Where one turn sends some rows of the set: a few examples, then the rows asked
Q387: [ 10 -16   8  -6 -20 -21   1 -17  -1 -17   5 -40 -18  25   5 -22 -11 -34
  10   1  15 -18  39]
Q198: [ 13  -1   0   3 -35  37  -1 -15 -29 -36   3   2 -21  48   8  10 -18  -4
   6 -10  17 -16  -8]
Q580: [ -4 -17  10  -9 -16  -4   8 -11   7 -12   7 -38  -9  19  -2 -17 -13 -41
  18   2  14 -30  52]
Q68: [  1  11  -7  -3 -18  75   8 -16 -14 -28   8  -4  -8  24   4   0 -20 -28
  -6   0  11 -34  15]
Q436: [  1 -19 -10   6 -20 -34   3   2 -12 -34   7  37  -7  10   8  -3   5 -23
   8  -7   9 -43   5]
Q946: [  2   8   3   1 -41  57  -2  -9  -6 -17  11  -2 -23  36   0   0 -18 -23
  -4 -13  14 -17  -1]
Q510: [ -8  23  -7 -10 -34   2   3  19   8 -20  21 -19 -17  31  16  10   8 -29
 -21  -8  10 -22  20]
Q40: [  1   0 -11   7  -1   2   3  -1   7 -19  -3  27   3  -9   0 -16  -5 -51
 -15   1  -4 -54  29]
Q243: [-15 -21   3  -6  -7   1   8 -10   7 -24  20 -30   5   3  -2 -22 -20 -40
  16  -1   9 -42  54]
Q579: [  7  12 -10   7  -2 -20  -6  11 -19 -58   5  -8   3  30  20  11 -12  -5
 -24  -8  -6 -33  23]
Q490: [ 20   4  -6  11 -17  35  -9 -20 -34 -57   8   6 -12  31  14  -8 -28   1
 -12 -10   5 -21  -7]
Q7: [ 18   5  -5   0 -22 -21  -2   0   2 -24   9  23 -24   7  17 -22  18 -36
 -11   1  12 -30   4]
Q178: [-11 -25  -8  -8 -27  39  -7 -23   3 -34  -9   5 -11  -3   4 -32 -22  20
  -7 -20  12 -36   4]
Q384: [-13 -26  -7  -4  -2 -12   6 -16  -8 -42  28 -24  10  -3   6 -27 -23 -28
  11  -1   7 -43  46]
Q67: [-27   2 -37  -5 -13   8  17   5 -12 -24   6 -11  16  17   3  25 -18 -32
 -24  -6   0 -45  37]
Q362: [-15   6 -26  11  -7  -9  -5   9  -9 -42   9  -3  15  12   5   8 -29 -19
 -37 -15 -14 -39  27]
Q928: [ -5  -7 -17  15 -22  42  -9 -17 -25 -47  16  16   3  16   0  -6 -42  -7
 -15 -19  -2 -31  -5]
Q133: [ -2 -30  -5 -15 -30  34   4 -27  -9 -26 -26  -3 -20  19   4 -14 -11  23
   8 -14  24 -30   5]
Q803: [ -6 -12 -16  -2 -21  -3  18  -3   2   3 -10  22  -6   9  -6   7   5 -54
   2   2  11 -47  24]
Q775: [  1 -14   0 -16 -13  57   4 -26   2 -31 -23  -8 -14   4   9 -26 -11  12
   0  -6  17 -42  20]
Q615: [ -5 -30 -11  -3 -10 -31   1 -21 -17 -43  25 -25   2   6  10 -29 -22 -19
   7  -3  11 -30  32]
Q652: [ 19   4 -11 -12 -13  -5  20  -8  -9 -13 -10  10 -20  18  15  -2  25 -46
   2  15  21 -38  21]
Q899: [-13  -9 -21   3 -18  62  11 -18 -29 -38  10   8   8  21  -2  10 -34 -17
   1  -8   7 -42  11]
Q283: [-11  24 -24 -16 -15  20  19   9  -4 -22  12 -25  -2  22  15  15   4 -37
 -24   5   9 -38  37]
Q638: [  8 -23  -3  -3 -19 -36  -4 -21 -11 -30  15 -32 -13  18  10 -29 -16 -22
   6  -3  13 -16  29]
Q184: [-15 -32  -9 -15 -22  46   8 -24  -6 -32 -19   2  -6   7   1 -14 -17  20
  11 -14  20 -45  15]
Q816: [ -5 -19   2 -10 -34  46  -6 -21  12 -17 -19  -3 -22   8   0 -27 -15  11
  -4 -18  17 -29   9]
Q419: [ 10  -9 -11   4  11 -13  11  -4 -18 -45  -5  31   7   2  12  -5   2 -29
   3   7   3 -59  26]
Q278: [  8 -18  -6 -13 -16  39  -2 -30  -9 -41 -20  -5 -17   7  15 -32 -11  24
  -5  -8  19 -33   7]
Q348: [ -2   9  -4  -2 -28 -21   1  19 -11 -40  12 -10 -12  44  17  23   2  -7
  -8 -12   8 -23  15]

Q67 turns into Q362
Q946 turns into Q68
And these:
Q580 turns into Q243
Q178 turns into Q278
Q803 turns into Q40

Where one turn sends some rows of the set: a few examples, then the rows asked
Q906: [  7 -11  -8  -4   2  11 -17  -1  -3 -29  49  17]
Q192: [ 12 -16   3  14   3  -3 -15   4 -12 -20  27  -7]
Q208: [ -3  13 -19  -2 -22   7 -16 -18  -7  16  -3 -16]
Q165: [  6  -3 -18  -1  13  -2   8 -32 -10  -6  22  26]
Q34: [ 18  -2 -17 -16 -46  -1  -1 -28 -12 -23  14  12]
Q642: [ -3 -23 -15   3 -52   4 -32  -3 -13  17  17  34]
Q28: [ 19   8 -17  31 -17 -10 -17   0  -1  16   8  -3]
Q147: [ -1 -15 -18 -21 -57   5 -30  10  -5   4  15  26]
Q455: [ -3 -10  -9   0 -53  13 -31  13   2  19   9  13]
Q932: [  6  24 -28  -4 -29  19 -32  -8  15  -8  11  30]
Q753: [ 13   3 -24   6  13  -9  -8 -17  -2 -14   8  41]
Q452: [-18 -10 -25 -23 -38   8 -14 -24  -5 -18  26  36]
Q413: [  5   0 -18   7 -11   5  14  36  -2   6  -1  14]
Q219: [ -3 -11 -20   4  11  11  24   8  -4 -14  28  15]
Q161: [-14   4 -22   8 -28  -3 -39   3   5   0 -15  26]
Q655: [ 10  11 -48 -13 -13 -11 -30   3  -1  -4  25  37]
Q705: [ -9 -21 -14   5 -48   9 -31  -4 -13  25  19  27]
Q723: [  3  -6 -17  20  12   6  14  21   2 -13  11  16]
Q831: [  0  -1 -33 -18 -11  10  14  30  -2  -6  18  34]
Q745: [ 10   6 -10  23  15   3   0 -22   1   2  11  23]
Q602: [ -7 -25 -17  -3 -49   2 -29  -6 -19  21  17  27]
Q640: [  0  -4 -17   0  17  -2 -36  15  -5 -16  23   9]
Q412: [-12 -11   3  18 -40  10  -4 -25  -5   5   9  -3]
Q491: [  5  -9 -13  -3 -19  15  33  18  -5   0  24  13]
Q328: [  0  -8 -30   0  13  -1  11  19  -3 -22  16  28]
Q470: [ -7 -20 -10 -16 -55  12 -17   0 -10  17  23   5]
Q768: [ 14  -6 -21  -3 -28   4   8 -26 -10  -1  52   9]

Q831 turns into Q491
Q412 turns into Q161
And these:
Q602 turns into Q705
Q34 turns into Q208
Q745 turns into Q753
Q640 turns into Q906
Q219 turns into Q723
Q455 turns into Q147
Q28 turns into Q655

Where one turn sends some rows of the set: a few examples, then the rows asked
Q857: [-19   4  34 -21 -19   1  -9  -8 -22  16   2 -21  21  -4  -8 -18 -11]
Q304: [ 37   4  24  23   0   8   2  -1   0  19 -15  -4   1 -29   9   1  -2]
Q8: [ 27 -12 -14 -18 -17   6   1  16  -8   9 -22 -34  19 -14   1 -11   8]
Q105: [  0  -8 -14  25  17   4  -8   3 -23  30   7 -11  16  22   5   5   2]
Q100: [-11  -6  15   9  -3  17 -12 -38   8   0  13   4 -15  -6 -28  20  -4]
Q502: [ 20   3 -23   6  15  17 -16   4  18   8  14   8 -14 -11   0  13  10]
Q815: [-13  -1   1  -8   3  10   5  13   0  -1 -27  -6  -6 -42   1  20 -20]
Q273: [  0 -15   7  14   0   8 -10  18  19 -10 -11   7  28 -24 -24  -1  24]
Q643: [ -4 -11  27 -21 -14  18   7   2   4 -14  22   3  13 -35 -14   0  -6]
Q892: [ 12  20  -1  -7   8   5  26  27  15  -2 -12  -7 -11  -3   1   7  -8]
Q663: [-17 -33 -29 -17 -15   5  12 -17 -19  -4  -4  -3  -1  -1 -27  14   0]
Q253: [-19  -8   0 -12  36  11  15  12 -10 -18  12   2  10  -3  -5   6  14]
Q900: [-13 -22  -5 -24  11  -9  15  19 -25   2 -15 -12  14   2 -18 -16  15]
Q607: [ -9  -2  32   5  19   3 -17 -22  -2  -9 -17 -13  19 -30 -22  -6   8]
Q357: [  3  16   5  -3  -9  14  14   6   2   0  16 -15  26 -21 -36 -11  25]
Q795: [ -4 -19  13 -20  17  -6 -23 -36 -12  -1 -11 -23  -3   9  -6  -9  -7]
Q730: [ 16 -18   4  -7  -4   5  -1  28  -5  15  13 -17  39 -13  12  -5  -4]
Q667: [ 27  -4 -11 -18 -21  -3  -3   7   3  10 -35 -24  17 -17   8  -6   5]
Q116: [  3 -35 -14   3 -19  -7  -7   7   2   9   8  22  25  10 -11   5  19]
Q603: [ -9  10  -4   8   3  -1   4 -28 -26 -11 -10   5   0 -21   4  17 -32]
Q944: [ -7  10   4 -26 -17  10  20   1 -20 -17 -21   3  -5 -28  -9 -14   7]
Q308: [-4 -3 30 14 31 10  0 -4  2 -2 16  2 12 10 14 15 -4]
Q861: [ 22 -11 -15  22  -5   6 -25 -23  -9  26 -15 -25   3  13 -12   4   1]
Q871: [ 16  -1 -16  10 -29   2   6  20  -3  -1   9 -12  25  13 -21 -17  -1]
Q415: [ 10 -16 -15 -25   8   1  -7   7   9  -4 -11 -18 -18  24   5  -5 -10]
Q687: [  5 -29  15 -11   3  19 -23 -23  -5  30  -1  -8  -7   9   9   4  24]
Q653: [  5 -23  25  -8 -25  -7  16 -18 -29  20 -17 -12   4 -24 -16  -4 -15]
Q864: [ -7   5   7 -26 -11  24  24   4 -19 -19  -5  -8  -4 -30  -7  -8  13]
Q345: [-26  10  -2  12  10  14   9 -19 -34   0  -1  11 -17   6 -16   1   7]
Q689: [-26   8   9  12   7  26   9 -24 -25   4   9   2 -18   4  -7  12   8]
Q752: [ 11  -4 -17  18 -20  -6  -4 -19 -26  -4   4   1  11  21   3  -2 -25]
Q625: [ 12 -11   9   6  -2 -17   3  -6 -25  15 -38  -7  10  12 -13 -22  15]
Q163: [ 10   8 -13 -12  -8 -11  -1 -20  24 -12  -9  19  -2 -22 -23  13   5]
Q330: [ -6   3   6  18  -5  20 -14 -40  -8  -3   6   9 -15 -12 -30   8  -4]
Q760: [ -5  -1  11 -18 -22  20   2   0   2 -15  11  11   9 -45 -14  -2  -9]
Q834: [  2 -13   4 -28 -22 -20  -5  -1  27  10   3  -2  12 -11 -19  13 -20]
Q725: [ -2 -10   4  -3 -14 -20  12 -27 -26  25  13  19  19  10  -4  13   0]
Q445: [-20  -8 -16 -34  -6   5 -18  -7  -5  12  26  -3 -10   1 -21   0  -2]
Q916: [ -2   5  21  -9  10  19  -3 -35 -10  14  17  -8  10 -15 -17   0  35]
Q252: [  7  18  24  23  -1  20  -3   3  -6  -2 -17 -17  33  -3  15  -5   7]
Q807: [  1  -3 -32  19   7  26   1   0   3 -19  -9  -2  14   6   0  18  18]
Q780: [ 11 -16  -6 -11 -20   6  -7  25   3  21   4 -14  34 -20  15   0 -10]
Q244: [  3 -15  35   0  -5 -11  -9  -2  14  21   8 -10  18  11   5  11 -25]
Q556: [ 18  -9 -12  16  -5   1 -25 -26  12  25 -17 -21   1  11  -6  18   0]
Q574: [ 22  12   2  18   2  -9  -3 -30  -2  -2 -31  16  -2  -3 -12  -3  18]
Q757: [ -4 -10  -8  22   2   9 -13  -5 -13  39   5 -15  12  20  14  15  -4]
Q53: [  1  28  21   2   3 -10  35 -10 -14  15  -1   6   7 -14  -4  15  -9]
Q331: [  0 -32   3 -14  -5  17 -14  22  10  23 -25 -12 -12 -10   9   9   1]

Q502 turns into Q445
Q330 turns into Q760
And these:
Q795 turns into Q607
Q253 turns into Q900
Q815 turns into Q331
Q105 turns into Q345

Where one turn sends some rows of the set: a few examples, then the rows asked
Q52: [  0 -22 -15  11  24  -3 -25 -22 -24   7   2 -11  12   9  -2 -32   3  -2
   2  26   8   5   3  -2   5  -1 -19 -28 -17   7  16 -10 -28  16]
Q205: [-12   8 -12 -22  -6 -15 -19  24  11  -8  16 -20 -21 -11   9   1  15  -3
   1  16   3   4  19 -37  11 -14  28  26  10   3  -5  25 -35   7]
Q346: [  9  14 -18  -6  10   5 -30  35 -22 -21  13  -6  -7  -6   4   4   1 -17
  -7  -8 -37  16  13  19 -25 -13   3  15   2  16  -2 -42  -9  -1]
Q512: [ 13   3  12  -2   6 -20 -29  -6 -11  -6  -7 -33 -30 -22   0  -7   1   6
  -1  -1 -30 -22 -24   4  22 -18  -6  20  -5   7  21  23   0  22]
Q351: [  9 -10  19   1   4 -34 -24 -13   5  -6  -3 -35  -8  -9  -7 -17  -3  10
  10 -16 -33  -7  -2   0  17 -12  -7  22   3   8  26   9  11  21]
Q785: [-13  27 -11   5  16  -8   2  17  11  13 -13  12 -30  18 -17 -16  -7   4
   0   4 -11 -16  -8  13 -24 -23  26 -27   0  17   0 -19 -27   9]
Q493: [  2 -11   0   7   2 -19 -15  -6   8  -8 -10 -33  -4  -8  -7  -3  -5  10
  -6  -6 -19 -20  -4  -4  34 -15   2  27 -10  17  38  22  15  13]
Q425: [  6 -23  -3  -3  39   9 -13  -9  -4  -6  18 -13   6  13  -5  -8   4  -6
   8  29  31   2  -5  -3  -3  16 -27 -13  -3   3   9 -13 -12  11]
Q577: [ -3   5 -15  22 -16  -1 -17  -2 -14   4  17   7 -18  11   3 -15   7   5
 -16   2   8 -29   0 -21   3  33  13  10  -9 -21  27 -19  11 -16]
Q58: [ -7   1   3 -18 -17 -29 -35  15  12  -8   8 -29 -14 -20   0   2  -5  -3
  -9  17  -8  11   5 -10  16   0   5  41   7  -3  -1  29 -33  -1]
Q651: [ -3   2   9   5   5 -19 -15 -18  -3   3   4 -22 -10 -19 -16  -3   2  13
 -10   4 -29 -16   3  -5  32 -10   4   8   1   4  41  29  16  18]
Q124: [ -2  31 -14 -12  -7  -6 -10  12  15   4 -12   1 -15  14 -12  -1 -11  15
   0  -9 -19 -10   2   3 -20 -15  20 -29  25  35  -5  -6 -35   5]
Q777: [  0   7 -16  29   4   4 -24  -7 -16  -2  20   9  -1  14  -6   3  16  -1
 -11  20  21 -26   1 -17  -6  29   1   9  -8 -18  15 -16  -6 -32]
Q769: [ -9  17  -4  -8  15  -9  -6  16  34  17   0   9 -16   8   9  -1 -19  -4
   0   5 -17   6 -15  19 -35 -14  26  -8  -5  32  -6 -22 -17   3]
Q945: [  7  -9 -24  26   2  10 -16  10 -25   1  -8  -4  -5   7 -20  -2  -7  -7
  -3  25  14 -37 -17 -25 -11  21  17   3  -2 -16  25  -8   8  -5]
Q913: [  4  25  -9  -8  12  13 -24  27  -4 -17  15 -12  -9 -15  -5  12  23  -6
 -13   4 -33  16  10  18 -32 -28  17  19  18  22  13 -21   0 -19]
Q251: [ -4  33 -13 -14   3   9   0  23  21  -3  -9   4 -18  15   7  -9   1  25
  17   2 -15   2  -4  12 -16  -7  11 -20  -3  25 -25 -20  -8   4]
Q396: [ -6  29 -14 -20  23 -13 -21  23  13  17 -12   1 -13   7  -5 -15  -4  -5
   4   8 -22 -12 -15  16 -37 -18   7  -8   5  35 -11 -29 -26  -5]
Q466: [ -5  13 -15  14  -7   7 -31  -4 -27  15  11   6 -10  14 -18 -10   5 -17
  -9   1  12 -32  -9 -17  -9  22  16 -18  11 -18  26 -18   2 -22]
Q756: [-17  -9  10  -3 -10 -28 -23  10  11   2  18 -20 -12 -11  14  11   8 -15
 -11  20 -11   6  -4 -17  17 -12  30  48   2   3  -5  12 -27   8]
Q155: [  5  29  -7 -16   5   8 -20  27 -16 -10  10   4  -2 -23  -6   5  27  -4
  -4 -10 -35  25  10   7  -7 -16  24  16  20  25   3 -29  -1  -7]
Q520: [  5   3  10  -4 -20 -24 -36  -2   0  -8  -2 -41 -17 -19 -17  -1  13  18
 -15 -16 -28  -7  -8 -13  13 -10 -18   8  -3  10  19  -1   9  20]
Q59: [  2 -12  -6   1  36  18   5 -16 -11   5   0  -3  20   9   2 -11  15 -18
  14  23  23   5  -2   8   5  -4   0 -13 -17  -6   5 -22 -12  -8]
Q394: [-37  16  -4  11   0 -23 -22  18   0  -3  33 -25 -28 -17   7 -14  11 -11
  -4  22 -14   4  12 -15  25 -18   3  31   6   0   9  18 -25   0]
Q15: [  2  -5  -6  24   4   3 -38 -18  -6  -2   5   6   0  26  -2  -6   3 -10
 -10  23  -2 -32 -10 -11   1  35  -3   5 -21 -19  16 -24  -2 -12]
Q31: [ -1  42 -20   0  16 -12 -11  26   7   7 -15   8 -19  19 -20 -10 -11  11
  -6  -4 -24 -15  -1  14 -29 -16  19  -4  -3  37  -5 -16 -11 -11]
Q750: [-22  13  -9 -10 -14 -16 -24  -5  -3  -4  20 -22 -16   2   6 -17  12 -16
  -6   4  -4   1  21 -30  38   4  16  20  13   6  -6  26 -33   2]
Q343: [-15  17  -1 -14  -2 -27 -20   8  11   0   8 -22 -15 -12  -1   1   1  -1
  10   9   5   0   8 -20  28 -19  10  28  -8  -3  -9  41 -33  -2]
Q929: [  6 -18  -4  16   5  -2 -25  -5  -6  23   9   6  -4  19  10  -1   6  -6
 -18  26   2 -30 -17  -8 -13  32  23   6 -16 -11  19 -12  17 -13]
Q476: [ 17  19 -20 -19  10  29 -34  17 -18  -6   8  -8 -12 -11 -15  -8  14 -25
  -1  -1 -26  31  -4 -11 -36 -12   1   9   5  18   4 -26 -22  -3]
Q298: [ 11 -32  -1  13  41  -1 -12 -19 -11   2   3  -9  16   4  -2 -20  14 -23
  18  18   8   9   2   4  -7   6 -10 -15  -1 -12   8 -11 -23   3]
Q487: [ 28  16   1  -5  20   6 -33  19  -5 -21   6 -14  -6 -12  -3  -4  17 -17
  -2  -5 -37  23   7   3 -38  -6  14  14  21  20   7 -32  -1  -8]
Q975: [ -2 -14 -25   5  38  17  -1 -21  -4  -1   3  10  21  -1 -11  -5   7 -18
  14  16  23   3   4  -4   0   5   5 -23  -4   9  11 -18  -9   9]

Q394 turns into Q945
Q346 turns into Q512
And these:
Q785 turns into Q205
Q58 turns into Q15
Q59 turns into Q913
Q298 turns into Q487
Q756 turns into Q929
Q343 turns into Q777
Q466 turns into Q124
Q651 turns into Q975
Q476 turns into Q520

